Each path below is one point turned by a fixed rotation once a step. After each direction that follows a path, write how fast that rotation turns it, in degrees a step (0 if it stays still).
Each turn is a multiple of 5 degrees from 10 to 175, or 0.
Each row of a path follows its step; steps can be skipped.

step 0: [ -1 -30  -3   3   5  23 -12 -32  -2  20  17  13   8 -20   6   4 -16  -7
  -8  -9 -20   2 -13   3 -20  -9 -29   4  -4 -18  -3  -5 -27   8  -1  -5
  -2  17   0  -8  16   7   8  -7   1  -7   5  -2 -10 -17]
step 1: [  2   7  11   4  32 -13   5  16 -15   0  -1 -16   5   2  12 -22 -11  -6
 -11  23   8   9 -24  21 -14  13  -7  21  13  -8  19   6  16   9  17  -4
  15   1  19  -4   3   8  19  12  -4   4   4  26   8   0]
step 2: [  5   8   9  -2  -1   8   2   8 -20   6 -13   5  -5  13  -1 -13  -8 -12
  20  -5  23  -8   7  18 -18  -8 -17   1  16  19  -6   2  -1   4 -13 -15
 -22  -3  10   3 -10  -2 -54  -8  12  -5  13  -8   5   2]
step 3: [-18   6  -2 -17  -1  30  -2   6   9   7   6 -17  11 -19  12  27  10  11
  -3  -1   5  -7  21  -4  21   2   9  10  14  15  15  21  -9  15   0  33
   2  23  18   2  -2  18  -1  -6  10  -5  12 -12   1   5]
step 4: [  3  -4   2   9   4 -13 -30  -7   4 -22  12   0 -17 -11 -11 -17   5 -23
  16   0   6   7  38 -20 -10  -1 -22   4   0  -1  -2   8   2  -4 -14   7
  30  16  -5 -15   1  -8  18  10  -1 -21   7   9  -3   2]
step 5: [  0  22  22  -5   2  -8  -3 -23   7 -20  -4  15   7  14  17  -5 -11  23
 -32 -29  -5   3 -11  -9  -6   9   4  -3 -14  12   4   5  14  11  -1 -13
  23  -5   4  -9   9   6 -24  -3 -15   1   7  15  16  11]
step 6: [  6  -5  -9  -1 -16   9   1  -1  13  20 -14   5 -19  -3 -15  -4   3   8
  -5   5   6  13 -22  -1 -17 -14  -5 -10  -2   0 -19  26  -1   8  -2 -13
  -8  15  33 -12  19  -2   5 -21  25   2 -23  -5  -7  27]
step 7: [ 13  16 -12   6   5 -12 -29  28   2  25   6  -4  -1  14  25  -7 -15  -7
   0 -11  -6  -1 -19   4  12 -21   7   8  16  -5 -14  19 -13  -4   4  31
   8  -6  -6 -12 -13  13  12  -3  -8  -4   1  -4  12 -20]
step 8: [ 11  -5  11   9 -16   7 -12  -2 -10  -7  -9  -3  -2  -4  17  13   1 -36
   7  -1 -23  -1  -5   5 -10  23 -23   2 -12  13  21   6   9  -9 -13 -17
 -20   9 -21 -11 -21  14   7 -19   8   8  21   8   7   8]
Speeds:
[ 0 -3  2 -1  1  3  7 -6 -1  0  2 -6  5  1  2  4  1  3 -2 -1 -5  6  1  1
 -2  5  3  4  3  2  1 -2  0 -5  1 -1  0  6 -2  1  2  8  6 -6  9  1 -1 -2
  0 10] | 140
[-2  0 -7  0 -2 -4  1 -3 -4 -6  0  3  2  1 -2 -1  7  0 -8 -4  4  1  6 -2
  8 -1  2  1  2 -1  3  1 -2 -1 -7 -5  2  5  1 -7  3  1 -1  8 -2 -2 -1 -8
  2  3] | 55
[ 2  2  0  1  9 -2  0 -7  4 -3 -2  0 -5 -5 -3 -2 -5 -6 -3  0 -3  6 -4 -4
  4  3 -4 -6  2  3 10 -3  0 -3  1 -2 -1  0 -4  0  4  1  3  4  0 -1  8  4
  3 -3] | 95
